Each path below is one point turned by a fixed rotation once a step. After each direction that follows a path, write how fast that rotation turns it, in deg/step (0 if it stays still).
Each turn is a multiple of 5 degrees from 10 to 175, or 0.
Each row of a path follows its step; steps can be skipped.
path 1
step 5: [ -2   1  -3  21  -2  -4  -1   4   4   9  -7  10  -9  15 -26  11  10   7
 -12  11  -5  17 -10  11   9  -1  -7  -9 -23 -11  -1  20   8  28 -10 -12
 -11 -18   5  21  -1 -22 -11  34  12   0  16   9  13  -9   9   4  -4 -18
  -4   8   1  -1   1   5   7   0 -19 -31   2  -2   4   4  11  -3   0   5
  18  -5  21  -5  17  12  10 -12  29   0]
step 7: [  8  19 -31  -9  -8  -3 -20   7   0   1  -4  -5   6 -14 -12 -25   5  -4
  -3  -9 -18  16  -8 -28  -9   1   6   0 -10  -7   9   1   8  15   7  -9
 -10  11  27 -14  15 -13  30  12   7  10 -26  -8  -2   8 -18  10 -11 -24
   6  12 -18   9  -9   4  -3  18 -13  -8   2   2 -16   0   6 -21   1  -4
 -12  -9  16  -5   0  -5  -4   3  15   6]
step 13: [  8  18 -17  -4 -17 -24  -5  -3   1  -1   9   2 -25  -2 -11  -5  10   0
 -14   6  -7  15 -17   2 -10 -14  17  -2 -20  -5  11  16 -12   9   6  12
  17   7  -1   5  -5  16 -16  12   7   0  -7   2   8  -7 -19 -11 -16  -9
   9  -8  13   3  14  23 -16  -6   6 -17  13  17  20  -1  22 -11  30  -6
 -14 -15  20  -1  12   0  -3  -7  13   6]
step 14: [ 14   7  -9 -11   7  -4 -14   1 -16  12 -15   5 -19   9 -13   1  14  -5
  15   2 -19  17  14  12   4 -13   2 -25  11   2   4  12  15  13  28  -8
  -6 -13   4  -2   5   3  -5   7  -4  22   5  10  10  11 -17  14  -1   5
   7  29  -1   3  13  28  23  -5 -11 -13   6  -7   8  10  15  11  -7   4
  10 -21   8   0  17 -12 -23  14   1 -14]
step 19: [ 28  -2 -22 -16   1 -13 -15  14 -16  -6 -28   6  -5  -2 -11  -4 -19 -18
   9 -11   3  23  10 -14   6  -9 -13  -3  -1  -9  25   4   0  -2  14 -16
 -12 -17  25   0  -1   1   3   2   9  -2  -5 -12  15  17 -16  -3   9  -8
   6 -25  -1  11  -1  14  20  10   1  -3   6   5   3  25  13 -18  19 -12
  -5 -10   2  -2  14   2 -20  -4   7  -9]
step 22: [  6  -7  -6   1  -9 -18  -5  -1   3   3 -10  -7 -10   9 -27 -30  24   6
 -20   3 -17   7  13  -2 -12   0  14  -2  -2 -10 -25   9  14  -3  -7   5
   1   1  19 -13   1  30  -8  22  10  12   9   4  -4 -18   6 -17 -17 -11
  15  12   2   4  -1  23   6  14   8 -11   5 -18  12   4   5   6 -11 -17
  13 -19   5   6 -24  -4 -14 -11   2  -9]
step 28: [  6 -25   1 -12  -7 -15   2   5  -9  -4  -8 -31 -12  13 -29  -2 -17  15
   0 -14  -8  12 -11 -20  -9   3 -13 -20 -24  -5   4  14   7   6   0   3
   6   1   4  -4   0 -14   2  36 -16   9   1 -35  10  -6   0  -6   8 -21
  -5   4  -4  -8  -6  -1  -7  25 -11 -14  -1   4  15   5   0  -5  22   3
   9 -10  -7  -4   3   7  -9  -1  10 -12]
step 29: [ 11   5   3 -19  -9 -22   1 -15  12 -19   3  -4 -12  -7 -26  -2   0  -9
  16  -1   4  -1   6 -11   1 -20   4 -15   6  -9   1   0  11   2  -1   3
  17  -5  21   8   6  -2  -3  35  20  -8   4   1   9   7 -14   3   9  13
 -12 -15  -6  21  -8   2  -6  -8  35  -6  18 -11  17  -1  12  15 -16  20
   1 -14 -10 -21   6   2 -11 -10  18  -1]
[-5  2 -1 -2 -1 -3  3 -2 -4  3 -4 -4 -2  0 -4 -2  3  0 -3  5  0 -4  1  5
  1 -4  0 -1  1 -2  5  4 -4  1  1  3  2  1  0  0 -1 -1  3  2  6  2  0 -2
  1 -1 -2 -6 -2 -2 -5  5  0  6  0  2  2 -2 -2  1 -1  2  0  2  2  4 -2  3
 -1  2 -2 -1 -3  4  2  2  4 -3] -> 45
[ 5  1  0 -5 -6  2 -1 -4  3  3 -1 -3 -2  1  5  3 -2 -2  4 -3 -5  3 -4  1
 -2 -4 -1 -2  1  0 -1  0  1 -4  0  4  4  4 -2  0  3 -2 -2  3  2  3  4  0
 -1  1 -2  0  4  1  4 -1  0 -1 -1 -2  5 -3  2  0  3  4 -2  5  3 -6  1  0
 -1 -3  0 -1 -4  5  1  3 -1  0] -> 70
[ 0  2  6 -1 -1 -1 -1 -2  6  7  1 -1  2 -3  1  1  1 -5 -2 -3 -2  2 -5  0
 -3  1  3  1 -3 -5 -2  2 -3  2 -3 -3 -6 -1  1  3 -3  1 -2 -1  2  0 -4 -3
 -1 -2  4  1 -2 -4  5  1 -2  4  2 -2 -1  2  1 -4 -1 -1 -4  1 -2  5 -2 -1
  2 -1  2  2  0  4  4 -3  0 -2] -> 145
[-1  3  0  0 -1 -5  1  5 -1 -1 -3  2  2 -6  0 -4  1 -1  3 -5 -2  0 -3 -3
  0 -5  5  3  2 -2  0  1 -4 -7  1  2  1 -5  1 -2  3 -3 -3  1 -2  1  1 -1
  1 -1 -2  0 -2 -5 -2  0 -3 -6 -3 -2 -5  1  3 -3  1  1 -1 -2  3  2 -1  2
 -6  0 -3 -1  5  0 -2  1  1  0] -> 65
[-1  3 -2  3 -3  2  1  0  3 -3 -1 -3  8  3  2  1  6  2 -2  4  3  2 -4  4
  2 -2  4 -2 -3 -3 -1 -7  1 -3 -7  2  0  0  3 -1  2 -4  0 -3 -3  3  2 -3
  2  0  0 -2 -2 -1  1  1  2  1  1 -3  2  5  1  3 -2 -5 -1  1  3 -1  3 -1
  2 -1  1 -3 -2 -3 -4  2  2 -2] -> 70
path 2
step 3: [  2   8 -15  -7 -18   0   3   3  12   0   4  -1  19  17  14   1  16   5
  25   5  -3   8 -14   7   7 -21  -8 -12   6   9  -8   3  24 -19   5  12
  -7  -9  -8 -11  -2 -25 -10  -9 -18 -11  12 -14  -2  -6  -6   1 -10  -5
  14  -5  23  -2 -15 -15   4   3   3  15  20  -1  18  -2  -1  -5  18  -9
  14 -20  10  -4   4  10  18 -19  24  14]
step 5: [ -5   5 -16  -5 -16  -6   8   5   2  -5 -25  24  -4  13 -10   3   6  24
 -20  11   0   4  15  -8  11 -23 -10  21   3   6 -14   0   7 -25  -2   2
  -3  -1   7 -23  -6  11  12  -2   7   2   7 -13 -18   4   6   7 -13  -4
   0  16 -11 -17   6   5 -11  33 -10   4  -1  -7   4 -10   9   8  -2 -17
   3  -2 -17  -5 -19   4   1  15  24 -16]
step 8: [ 15 -15 -19  -1  18  -5  -2  -8 -10 -17   2 -18  14   3   1   7   6  17
 -12   0 -17  -4  13 -18  -1   3  -3   8  -8  -3 -12  16  -1 -14  -5  -7
   9  -5  16  16   1  21  -5   2   9  -1  -1   3 -17 -26  -6  -2 -11   4
  -2 -13 -17 -16 -26 -14   8 -12   2   4 -11 -22 -13 -32  11   7   0 -18
   5 -17  -3 -21  10 -10 -15  -3   4   2]
step 20: [-16  10 -12 -16 -10  -4  16  17  -5  12 -14   8  16   5  -7   2  15   3
 -14  16  -1  26  25 -13  -3 -21  11  20   5  -2  25  -2 -14 -16  -3  10
  20   8   6  17  -5   1  -6  10  17  -5  14   5   3  -5   8   3 -12   8
 -11  -2 -12  -4   0  -6  23   7  -9  18 -12  -9   9 -38  -5  -6  -8  -6
  -7  -9   9  -4  -3  12   2   1  12   2]
step 22: [ -5   5  -3  13 -16 -14  -3 -15 -34  -3   5  19   8 -11  -7   6  10 -10
  17   8  -2   8 -12 -19 -18  -1   5   9 -24   8  12   7  -8   2  -8  26
 -14   3 -20  -8  13  -7  12   6   7  11  19  -5 -17  -9  18  21  11  -5
  10 -12  15  10  -6  14  14  11  -2   6  22 -20   1   7  -1  -2  11  -6
 -13  -5  11 -10   0   4   8  -9   8 -14]
step 25: [-10   6  -8 -20  20 -12  16  -2  -4  -9   8  -6   0  14   6 -18   4  -9
  -1 -16   4   8   8 -20 -10 -10 -12  12 -13  18 -15   6  -8  19   1   4
  -3  -1 -12  11   9 -10  -4   8  15  -3   0 -17 -23   3 -11  27  -3 -21
  -4 -13 -10 -13  11  -6  -9   5   9 -13  25   1   4   7  -6  18  12  28
  13 -13 -14  -7  -2  -9   9  21   0   3]
step 27: [-25   0  -6   3  11   8  -1  11   4  -5  15   7  10   1   4  20  -6  18
  -4  -1  -2  -6  13 -15 -21  11  -6  16  -4   8  11  -5   9 -14  -7  -1
 -10  18 -10   6  -1  19   5   6 -11 -12  15 -11 -18  25 -24  -2   5   5
   8  -1   7  -9   7 -19 -10 -16  -9 -14  -8 -14  24  -9  -6   8  -4   3
  24  10 -14 -21  11  -2  -8 -28 -12  14]
step 29: [-17  18   0 -14   7   8  16   6  13  12  -9 -31 -12  -3  -6  10   3 -18
 -14  25 -14 -12  11 -12  16  13  -3   4  -8   5  10  -1   5  -4   5  13
 -21   6  -6   5  14   8  -5  -1  19 -16  25   2 -11  -9   2  -6   5  -4
   1   6  10  17  -4 -16   3  -1  -4  -8   3 -20 -22   6   8  10  -6  11
 -17 -21 -17  -5 -11  10  -7  -5  17  19]
[ 1  2  2  2  2  1  2 -2 -2 -3 -3 -1  0  1 -3  2  0 -3  3  9 -1 -3 -3  0
 -6  5 -2 -1  0  2  3 -1 -7 -1  1  0  6 -2  0 -2 -3  2 -5  1  2  5  4  2
  0  0  1 -1  6  2 -1 -4 -1 -2 -3  1  3 -5  0  6  2 -2 -1  0 -5  0 -2 -3
  0  0 -3  1 -3 -2  1  0 -1  0] -> 160
[ 2 -3 -2  3 -4 -1 -5  3  3 -4  4  2  3 -2  0  4  5  0 -2  1 -1 -2  1 -1
  1  4 -2 -1 -2  3 -1 -2  1  3 -1 -3 -2  2 -3  0  2  1  0  0  2 -1 -6 -7
 -2 -3  3  3  2  0 -4 -5  3 -3  1  2 -1 -1 -2  4 -1  1 -1  3 -1 -2 -3 -5
  3 -2 -1  0  6 -1 -1 -5  1 -4] -> 80
[ 2 -1  2  5 -2  2 -1  0  5  7 -4  3  4  2  5 -4  5  2 -1  1  1  1 -3 -4
  4  0 -4 -2  0 -1 -1  0  4 -2  7  0  1  0 -2  3 -2  2  2  3  1  3  1  3
  0  1  3  1  4  0 -4  1  1  2 -2  0  1  5 -2  4  3  3  2 -4  2 -1 -1 -4
 -1  3  0  0 -4 -3 -2 -1  4  4] -> 25
[-5  3 -1  0  1 -7  4  0 -6  0  0 -3  3  3 -3 -3  4  3 -1 -5  4  4 -3  0
  2  0 -5  2  1  2  1  3 -1 -3  1 -2  1 -2  0  2  0  0  2  0 -1  0 -2 -6
  0  4  1  1  1  4 -1  2 -2 -3 -6  2 -5 -3  3  3 -5  1  1  1 -5  2 -1 -3
 -1 -7  2  2  0  3 -2  0  2  1] -> 145
[ 2  3  0  3 -1 -5  1 -6  6 -1 -2  0 -1  2 -2  3  1  0  1  1  3 -2  1  2
 -1  4  3 -2  1  2 -3 -2  3 -2  0  4  1  2 -4 -1  2  0  5 -8  2 -2 -3  2
  3 -1 -2  0 -4 -6 -4  2 -1 -4 -2 -1  2  3  2 -3  5 -2  0  3 -6 -1  0 -2
 -4 -2  1  2 -4  1 -1 -1 -1  2] -> 55
[ 1 -4 -2  0  0  1  0 -1 -6 -1  0  3 -2 -5 -4  1  4  0 -2 -1 -4  8  1 -3
 -7  0  2 -6 -2  6 -2  3  4  1  1  0  1 -2  3 -1 -4 -5  0 -1  3  0  2  2
  3  0  3  0 -4 -1  0  2  0 -1  3 -1 -1 -1  1  2  0  0  1 -4  2  0  0 -8
 -2 -1 -1  2 -2  2 -1  3  1 -3] -> 25
path 3
step 0: [ 22   3  -3  24   6  17  -1  -1   0   9  14  -9  -7   0  24  10   6  -8
  -8 -18  10 -17   5 -23  15  18   1 -14 -19  -7 -12  23  -7  -2 -21  -9
 -23 -21   1   0  17  11  13  -5  -1  -8   4  12   1   2  -3  18 -10 -11
   5   9   2   6   3  -8 -16  21   9 -13  -2 -11   5   2  -3  -3  -3  20
 -20   1  -4  24  -8   0  -6   0  21  -3]
step 4: [ 22  -5   7  -4  11   7  11  13  -4  -5  -6  -2   2  10 -30  18 -10   2
  -2   0   6  -9  -5  -1   6  13  24 -27 -16 -19  20  21   7  19   7   6
 -12   2 -19  -5 -18  -9  -9   6  -5   7  -1   1   8  13  -7  -6 -18   4
  -6   7  -2   5  -4 -15  31   4  -8  13   4   3  -3 -12 -26  14  -5  -4
   7  13 -12  27  -7   9  -4   5  -4 -14]
step 5: [-13 -15  -7  -9   5   2   7  -7   4   4   3  19   7   8  -1   7  11 -28
  -6  25  -4   0  11  15   1   1 -31   7  -5  11   1   0  -2  17 -10   3
 -13   6   2   9  -9  -1  14 -10  -4 -16  15   9  16  -7   6  -3 -22  -6
  -2  -4  -2 -10 -20  25 -16 -25   3 -13 -21 -12   3  -5  14  -5   6   1
   7  15   8   8   0  -9  11  22 -29   9]
step 9: [  9 -13  -7 -11   8  12   8 -20  15  10 -10   9  22  19 -18 -14   8   1
 -19   3 -10  -3 -11   9 -20  -5   8  14  13 -26  -7 -12  -9 -28  12   9
   1 -14  25  11 -13   7  -4   8  -1  -4  14   2  -7  -3  15  12  23  11
 -13   6  10  -5   0   0   9  -8   9  13 -11  10   0  13  -3  -4  23   1
  25   4   5  -1  -1 -17  16   9  -1  -5]
step 11: [ -1  17   3   1   8  -5   0   8  15   2  19   8 -20  -5  -4  19  11  10
   0  11   9   0  10 -17  22  -6  -8  13 -17  18   5  -9  26   8   2  -9
 -12  -5 -14 -16 -26   6  10  -8  -4   4  -4  10  17  24   9  -5  14 -15
 -19  -5   7   4   0  -2 -17  16  -3   1   9   6 -13   7 -19 -12  -9  10
   4 -14   5 -16   2 -22 -27  -1   1  -3]
step 12: [  1   0 -16  12 -14   8  31   4   4 -16 -12  -8  -1  -4  14   5 -18  -2
 -13  13 -10 -25  -1  17  12 -15   1  -9  11  -4   2   5  -4 -11 -10  14
 -13  11 -29 -34   6   1  -3  -8   9  18   3 -25   3 -12   8  -6 -11  -1
   3  -6  -2   1  15 -19  11  -6  19  -5  -4  20   2 -11   9  -9  -8  -7
   3  21  -7  20   5   2  -1  -3  -8   6]
step 15: [-12 -12 -14 -26  -9 -17  -6  16  -7 -14  18   3   1   4  -9  13  -1  12
   3 -22   8  -8  24  -8 -11   1  14 -16  -7 -13  19  18 -10 -20  12 -15
  -6  -1  12   8  -2 -14  10   3   0  15  -6  11   3  15  21 -15  -8  -5
   8   1  -6 -28  -9 -12 -12   0  -6 -16   1 -10  -7  14  -1 -13  -3  -8
  16   9  -4  -5  21   1  -9  21  -3   5]
step 23: [ -9   4   5   0   0   2  -6   7  -3 -13  -8  -8   4   7  -5   8  -4 -11
  17  18  -4  -2  15  18   2 -26 -10 -17 -18   5  -9  -3   9 -11   7   8
  -6 -10   8  -3  -8  11  11 -17   8  -7  25  -2   1  20  11  -2 -45  15
  16  13 -17   8  -4 -24   2   3  -9 -27   2   1   1  15   3 -12   5   2
  20  -7   2  -7  -5  15  15  13  11  11]
[ 3  0  7  2 -3  5 -4  1  2  2  1  0 -2 -2  1  1 -2  2  0 -2  5  0 -5 -2
 -1  5  2  4 -1  1 -3  7  0  0 -2 -6  4 -2 -2  0 -2 -1  3 -4 -4  3 -6  1
  2  0  0  0  1  1 -3  2 -2 -3 -1 -2 -1  2  1  0  4  0  4 -2 -1  3 -8  2
  2  0  2 -3 -1  2  1  2 -2 -3] -> 100
[-1 -5 -1 -3  2 -1  0  0  1 -2  4 -2 -3 -3 -2 -2 -4  0 -1 -3  3 -6  2 -3
  4  1 -3 -1  6  1  1  3  0  1 -2  1 -2  3 -3  3  0  0 -1 -7 -1 -5  3 -5
  0  2  0 -2  0  1 -2 -3  3  3  0  1  2  4  0  0 -1 -4  0  0 -6  2  2  4
  7  2 -1 -1  5  3 -3  2  2 -2] -> 100
[ 4  0  2 -2  2 -2  2 -5  3  1 -3  3 -4  1  0 -1 -1  4  2  2 -2  3 -1  0
  5 -4  5 -1  2 -4  4 -3 -2 -4  0 -4  2 -1  4 -3 -5  4 -1 -7  2 -1 -1  0
  0 -3  2  2  5  2  0  2  0  0  3  2  4  2  2  3  2  2  1 -1 -4 -1 -1  1
  2  0  0  5 -1  3 -5 -3 -3  5] -> 135
[-3 -3 -1  6  4  1 -2  0  0 -1  3  2 -5  0  1  3  0  5  0 -1  0  0 -1  2
  2  1 -1 -6  1  4  0  2 -3 -1 -2  0  2  0  5  3 -2 -1  6 -1 -3 -3  2  2
  2 -4  3  1 -7  5  4 -1  0 -6  3  2 -3 -3  4 -4 -2 -4 -4  0  1 -3  0 -1
 -4 -2  0 -1  0  3  1 -4  1  0] -> 140
[-4  0  2 -6  2  1 -3 -4  2  5  1  0 -3 -2  3 -1 -3 -3  4  4 -3 -2 -1  3
  1  3  0 -1  2  0 -2  2  2  2  3 -4  0 -2  3  4  5  0  2  3  2 -1 -3  1
  3 -2  3  1  0  0  3 -4 -4  2 -6  1  2 -2 -3  0 -4  6 -3  4 -2 -2  0  3
  4 -2  1  1 -5 -1  1  2  4  1] -> 85
